In the rows, zero is written as 128.
Each path is a new rotation, seen through one point. The rows after it are directions, each followed by how far the rotation turns it, in degrees a step (0 if it stays put).
Each turn is a multiple of 5 degrees from 10 to 175, or 0.
Each row of a path follows its step; steps can be skipped.

step 1: [121 137 119 112 125 128 134 132 124 130 136 115 119 124 118 128 128 135
 137 131 123 133 122 118 125 135 124 132 126 138 121 125 138 137 123 126
 140 130 135 120 133 128 127 122 125 123 126 129 129 126 117 123 122 125
 120 116 125 133 125 122 133 130]
step 2: [116 122 135 117 132 134 128 125 130 144 133 124 133 127 115 123 136 132
 135 124 123 131 130 129 129 126 129 132 131 121 130 135 125 133 132 127
 133 135 127 115 130 131 122 133 120 123 144 126 135 126 113 129 132 120
 124 121 133 124 119 124 141 128]
step 7: [117 117 136 123 123 127 131 132 119 138 136 121 127 123 132 134 125 131
 118 127 126 134 127 126 124 128 129 132 135 127 133 127 125 134 119 118
 123 143 115 121 120 127 118 120 123 137 141 122 126 124 117 124 127 122
 123 134 135 125 123 119 133 128]
step 8: [125 125 126 123 125 127 131 122 130 126 124 129 119 117 122 138 131 128
 125 136 125 141 121 139 117 120 128 133 130 132 119 131 121 135 123 129
 131 127 123 119 116 119 126 119 123 132 133 129 133 138 115 122 134 129
 116 129 131 128 130 120 114 128]
step 9: [131 125 129 125 128 132 127 124 121 133 134 126 127 123 135 121 129 133
 125 129 131 125 117 119 125 124 125 132 131 131 122 124 122 139 118 129
 130 133 120 106 127 127 133 129 119 133 133 130 118 129 114 116 115 133
 120 121 120 122 123 123 119 122]
step 11: [141 114 118 121 124 135 135 133 122 132 125 124 123 123 129 128 131 134
 121 133 130 137 122 125 135 123 128 132 141 141 122 136 125 123 122 121
 139 140 129 121 127 132 133 121 118 128 135 128 125 132 122 133 118 129
 126 126 125 128 127 119 131 138]
step 12: [128 124 139 116 124 139 129 134 127 140 138 126 120 120 119 121 119 125
 125 125 128 139 128 131 127 124 128 131 131 141 121 126 119 133 125 120
 127 129 120 131 127 127 116 119 125 126 126 133 124 132 117 130 127 123
 133 123 128 125 115 115 122 129]
step 13: [130 118 130 121 123 133 128 123 126 128 132 129 124 121 123 123 130 121
 139 130 117 136 137 127 124 126 140 127 136 142 115 134 132 135 117 123
 136 126 134 117 120 125 137 131 119 127 126 132 135 130 113 132 126 129
 118 128 124 124 124 124 125 126]
step 14: [126 123 135 119 123 130 133 125 116 135 140 127 128 128 125 116 135 135
 138 137 132 121 125 132 125 125 130 131 132 128 112 124 136 136 121 132
 130 139 126 125 134 133 133 127 120 120 128 125 125 130 116 120 125 118
 135 121 124 132 123 119 122 134]
Speeds:
[127 125 129 126 129 129 128 129 127 125 127 127 128 131 129 129 127 131
 126 129 129 132 127 129 131 127 127 131 128 128 127 130 127 128 132 129
 127 131 126 128 127 132 128 129 130 129 128 126 130 129 128 130 129 127
 129 129 132 128 127 128 131 129]
85
[126 128 129 128 125 129 127 127 128 131 127 128 131 127 128 129 128 126
 129 126 126 128 129 128 129 126 132 126 129 127 127 128 126 126 129 127
 127 125 126 129 129 126 126 129 132 130 128 125 130 128 124 130 129 126
 126 129 129 125 130 129 129 127]
140
[126 127 129 125 130 129 130 127 126 131 129 126 129 129 129 125 126 129
 127 127 131 124 125 126 128 130 125 126 127 129 130 127 127 128 129 127
 128 126 126 130 127 130 127 129 128 128 126 126 126 129 126 127 126 130
 127 128 129 129 126 127 126 129]
140

step 0: [115 122 132 115 141 125 145 127 135 122 126 128 119 121 122 140 126 126
 135 130 121 139 124 124 125 121 134 133 135 129 134 129 122 120 118 125
 129 120 138 127 121 124 125 127 129 121 125 133 135 133 124 136 122 133
 138 130 120 135 135 127 113 138]
step 1: [138 133 117 134 135 117 130 128 115 122 135 128 125 136 134 117 137 132
 124 130 117 132 121 128 119 120 129 118 142 137 133 134 129 131 119 129
 139 120 120 144 123 129 132 133 128 122 128 128 119 135 130 140 130 127
 117 129 124 119 125 126 125 136]
step 2: [134 143 127 135 127 133 127 132 135 129 127 130 130 135 134 128 116 129
 121 131 132 126 128 134 129 133 119 124 121 131 120 127 125 128 139 125
 147 127 121 128 123 124 134 129 119 136 126 136 123 136 119 123 127 138
 119 123 151 127 127 146 121 127]
step 8: [119 130 123 130 129 127 124 126 123 129 123 128 116 132 127 132 137 120
 141 136 128 123 126 137 143 119 126 121 134 119 123 126 130 118 128 141
 122 120 122 133 116 123 123 143 143 128 125 135 132 140 139 129 129 120
 128 127 127 136 139 118 128 131]
step 9: [127 129 119 126 124 127 129 123 127 118 141 120 134 130 131 128 121 132
 130 122 139 133 129 129 123 123 133 124 136 133 135 143 130 136 130 136
 140 133 127 132 118 129 141 132 137 123 116 130 124 132 139 119 125 132
 152 127 134 131 124 132 115 129]
step 10: [121 136 122 120 128 116 129 133 126 135 136 129 127 122 133 124 109 142
 120 127 124 138 130 130 127 126 134 117 122 128 131 121 130 127 128 111
 135 141 137 118 140 134 140 126 131 128 126 131 127 134 126 133 129 130
 118 115 124 121 128 126 124 136]
step 12: [128 129 134 127 122 129 136 121 130 126 115 136 123 139 122 124 123 126
 135 129 127 128 126 117 119 127 115 133 130 126 130 120 146 135 124 139
 120 133 123 137 125 120 128 120 118 128 117 129 138 120 124 122 140 123
 131 137 139 125 141 127 124 119]
step 13: [112 122 126 131 138 131 136 128 137 131 127 124 137 124 137 133 136 129
 117 127 140 125 116 120 124 136 119 121 127 132 130 130 129 136 129 131
 127 127 142 136 135 133 124 125 118 128 123 138 117 130 125 120 133 118
 131 136 126 122 115 114 135 133]
step 14: [133 137 133 133 142 133 126 133 122 129 124 125 128 128 133 130 137 126
 112 111 136 129 131 127 130 120 140 130 130 133 126 124 128 128 133 131
 129 132 134 119 133 124 120 116 134 123 145 117 131 121 123 129 108 120
 118 125 130 128 118 129 127 127]
Speeds:
[126 128 130 127 126 128 129 128 128 126 125 129 127 130 130 130 127 129
 130 128 126 128 129 130 127 130 128 129 128 127 128 130 130 129 129 125
 124 127 127 128 130 127 132 127 129 129 129 125 127 126 125 128 129 131
 130 128 128 125 128 125 131 129]
55
[126 125 128 129 129 126 127 128 128 127 127 123 128 129 127 127 127 129
 129 128 126 129 129 127 129 126 126 128 131 127 126 128 127 129 125 134
 127 125 130 129 128 129 128 127 129 129 124 127 128 127 126 130 130 129
 128 130 128 130 129 126 127 127]
90
[130 129 127 127 127 129 128 128 124 126 128 128 129 130 127 128 130 127
 129 125 125 130 128 125 129 127 131 129 127 129 130 129 130 130 128 130
 128 131 126 129 129 131 130 129 125 126 128 125 127 127 130 129 130 129
 130 130 127 127 130 129 126 127]
130
[128 127 127 131 129 129 126 126 127 128 128 131 130 129 126 130 128 128
 126 127 127 128 125 131 127 127 125 131 127 125 128 129 130 126 128 130
 129 126 129 130 130 129 130 131 130 127 129 126 130 126 128 130 125 128
 125 126 127 126 129 128 128 129]
110
[126 127 128 125 129 127 127 127 130 131 129 127 127 127 127 131 128 127
 128 128 127 127 124 128 127 127 134 126 127 128 128 129 130 131 127 126
 129 128 128 130 130 130 126 128 127 128 126 125 128 129 126 130 127 129
 126 126 127 129 126 126 128 127]
110
